Each row is where one point has got to under a steady rotation. How many ticks took it there?
The counts run from 0 to 190.
[157 148 146 156 114 119 128  65  96 134 108 128 119 133 125 133 119 136
 176  87 152 119 108 143 110 117 139 138 116 123  98 161 116 124 149 122
  70  53 160 137 121  80 128 166 128] : 36
[128  99 114 118  93 145 101  80 150 130 136 110 110 146  90  79 115 162
 142  92 145 115 118 120  91  86 154 139 142 117 120 110 118 143 183 107
  98  58 129 120 128  76 156 118 131] : 176
[156 138 122 104 101  87 104 121 118  93 146 128 155 107 101  88 108 134
 152  87 128 106 108 128 112  86 138 138 104 122 110 174 107 125 157 117
 100  69  86 157 175  79 110 119 124] : 49
[144 167 106 135 197 140 140 142  86 133 117 106 105 144 142 114 129 165
 112 112 145 124  98 117 108 151 161 122 140 125 131 135 111  82 154 113
  93  84  72 146 119 134 179 122 129] : 17
[136 113 108 145 181 140 125 100 119 135 144 106 159 135  99 134 113 174
 180 116 143 159 104 155  78 125 129 123 128 140 109 103 117 161 149 112
  66  76 115 119 148  87 120 126 169] : 140
[110 139 117 195 167 177 155  97  93 130 154 108 159 165 124 156 124 164
 124 126 163 147  92 133 106 125  98 138 108 143 120  79 160 159 132  95
 104 105  92 119 127 137 146 135 125] : 142
[142 140  84 119 151 157  85 134 133  91 164 124 116 161  81  93 112 143
 115 132 154 124 131 135 100 125 139 140 145 122 108 119 118 119 185  87
 109 110  41 148 127 107 155  91 119] : 134
[132 138 100 130 146  92 129 131 130 140 111 105 127 118 137  77 128 180
 132  92  88 140 116  97 126 128 147 132 142 162 145 133  89 127 170 141
 100  63 117 167 177 102 137 120 129] : 90
[133 120 119 144 165 148 116  95 129 126 127 129 151 144  96 111 103 193
 173 128 151 146 119 141  92 123 129 120 167 143  84 114 126 147 155  92
  72  84  75 120 151 100 161 140 130] : 139
[149 176 130 123 146 122 156 113  88 141 172 108 136  99 145 102 121 149
 117  73 136 141  78 114  81 115 107 116 119 119 154 142 126 123 138 128
 119  44  92 118 149 126 172 141 116] : 166
[128 193 153 150 125 128 141 107  70  93 143 112 134 171 151 123 163 116
 116 107 139 106 104 116 142  95 149 184  92 132 136 121 141  95 163 103
 108  92 138 197 114 122 120 113 102] : 42
[156 157 141 119 149 155 104 100  97  91 135 112 137 137 103  79  93 138
 138 150 173 175 106 125 123 119 120 148 144  74  84 109 118 161 135 109
 101  61 111 128 144 123 126  92 129] : 61
[172 179  72 153 168 158 115 126 110 121 161 121 103 144 130 104 125 108
  97 121 169 150 136 133 114 132 125 162 128  94 132 127 111 136 182 162
 125  73  98 138 125 138 156  89 131] : 20
[ 92 151 126 120 167 111 142 107 129 123 112  97 153 184 154 137 120 168
 151 105 152 135 131 142 147 100 155 141  88 151  85 105  83 125 166  89
 101  67 120 168 127 108  99 136 140] : 0
[162 149 102 121 184 146 137 126  99 109  99 113  85 185 127 112 150 154
 136 111 135 112 121 135  86 152 170 147 142 131 151 132  96 100 159 119
  94  75 125 151 119 129 180 118 139] : 18
[124 178  93 162 134 181 147  91 112 156 158 113  86 138 143  95 136 113
 100 120 162 167 113 105 149 151 121 179 105 125 146  79 152 141 134  89
 118 102 129 173 112 113 113 145 112] : 106
[145 175 172 127 123 137 155  65 122 134 176 115 142 134 131 128 150 124
 127  78 147 164  81 139 118 122 112 173 111 142 137 122 143 126 134  92
 122  76 111 155 110 128 135 171  82] : 39
[137 127  96 141 131 107 131 149 123 118 157 123 128 144 135 116 103 144
 148  76 132 115 140 157 102 150 105 138 114 117  80 160  84 115 199 112
 113 104  33 161 135 130 128 124 140] : 8
[146 144 109 183 129 117 130 129 109 101 116 131 126 174 148 122 140 142
 151 119 121 124 144 128 146 167 117 191 128 133  95 147 102 123 181  91
 111 135  84 207 144 117 114 109 123] : 6
[104 163 100 211 151 161 110 116  68 159 133 142 124 143 115 107 138 153
 104 125 156 122 114  92 122 109 113 146 123 143 133  95 164 111 164 128
  89 111 115 156 124 100 128 120 119] : 29
[135 156 125 192  99 147 139  53  90 140 146 138  99 142 122 133 119 139
 130 104 188 106 120 126 111 128  94 158 119  99  85 131 167 124 144 110
 126 110  89 127 107 106 147 170  94] : 34
[147 163 155 170 151 115 126  53 136  97 127 127 149 179 138 139 131 161
 121 102 157 135 137 133 146  97 114 189 131 142  86 114 102 148 179 134
 131  90 131 170 110 132 148 139 110] : 151
[110  92 116 146 121 163 138 105 130 125 154  85 138 176 101 117 106 159
 138 104 117 120 110 119 110 140 154 142 141 130 135  64 108 147 182  74
 106 101 136 174 107  98 111  64 154] : 68
[170 137 115 148 126 169 130 142  72  87 165 114 118 162 113 104 137 131
 154 149 128 142  81 126  99 160 111 155 146  87 137 129 167 161 130  70
  96  92  97 152 158 124 138  87 124] : 56
[126 147 120 154 150 158 133  76  82 113 125  91 168 142 128 109 100 162
 103 138 157 186  95  90 150 122 142 156 130 136 131  62 133 167 132 116
 111  87 130 159 153  95  97 100 135] : 65
[102 159 140 131 118 122 124 137 138 164 172 126 162 127 130 112 132 138
 162  98 133 148 111 137 132 110  92 135  87 149 111 152 134 104 163  81
  85  86  84 166 160 100  89 143 105] : 116
[ 92 161 139 144 164 157 114 118 101 142 150 104 164 128 113  96  93 173
  99 127 146 163 106  92 146 113 137 133 134 136 106  68 109 129 151 103
 107  89 109 172 122  98 107  86 129] : 66
[179 135 106 189 108 109 151 106  76 103 168 118 120 156 129 108 148 129
 126  96 120 105 128 121 101 167  85 171 140  97 137 168 152 138 171 136
 132 114  75 164 143 138 151 121 106] : 160
[159 125 100 177 115 114 145 130  92 104 171 110 123 179 126 136 162 135
 150  66 102  58 124 124  88 132 113 157 113 111 147 157 127 131 202 108
 122 103 107 159 122 139 148 103 118] : 159
[144 123 127 169 121 163 112  91 110 169 159 138  89 142  83 122 131 143
 167 104 134 108 125 131  78 152 132 143 157 137 126 128 130 105 166  79
  63 100 120 159  98  68 146 127 124] : 31
[150 126  81 128 108 156 142 106  98 116 145 102  82 153 119  85 107 118
 101 109 144 104 115 107  80 133 172 159 115  91 170  95 141 140 156 120
 135  81 142 134 112 117 160  94 130] : 172
[148 188 136 132 164 159  96 148  92 133 176 109 112 123 113  81 134 117
  96 116 150 130  94 100 105 122 132 131 138 105 148 124 115 107 164 127
  93  57 119 158 133 125 153  78 119] : 170
[145 143 142 177 187 158 144  88  79 151 114 120 123 148 122 146 107 163
 150 104 142 150  89 130  93 166 152 124 141 148 120 104 112 108 132  89
  65 104 111 155  99 102 115 126 129] : 144
[100 173 112 142 121 138 117 103 110 174 119 116  70 142 125 105 109 126
 105  96 171 100 131 118 135 131 176 147 104 120  97 105 104  80 158  99
  98  89 123 172 100  75 103 138 122] : 108
[145 148  97 202 102 157 139  97  79 154 162 126 102 148 129 136 121 119
 132  94 172  90 125 138 101 130  97 161  82  99 106 124 158 143 166 120
 111  95 121 118 101 115 124 133 131] : 33
[136 110 132 144  73 146 174  74  81 136 119 111  98 127 127 108 100 133
 156 101 138 112  87 125 105 168 153 145 118  88 112 118 141 119 134  60
  98 107 114 144 103  93 110 146 110] : 185
[138 158 112 102 137 167 122 126 106 149 168  99  98 124 107  88 126 122
  88 100 134 109  98 117  76 131 159 133 124  86 161 106 112 101 162 108
 123  59 114 133 108 125 158  89 118] : 171
[103 115 123 171 107 122 134  90  92 135 126 111 141 135 119 106  73 179
 109 104 152 116 108 105 128 133 133 136 140 117  59 100 109 126 171  95
 127 128  63 150 113 118 112 110 118] : 71
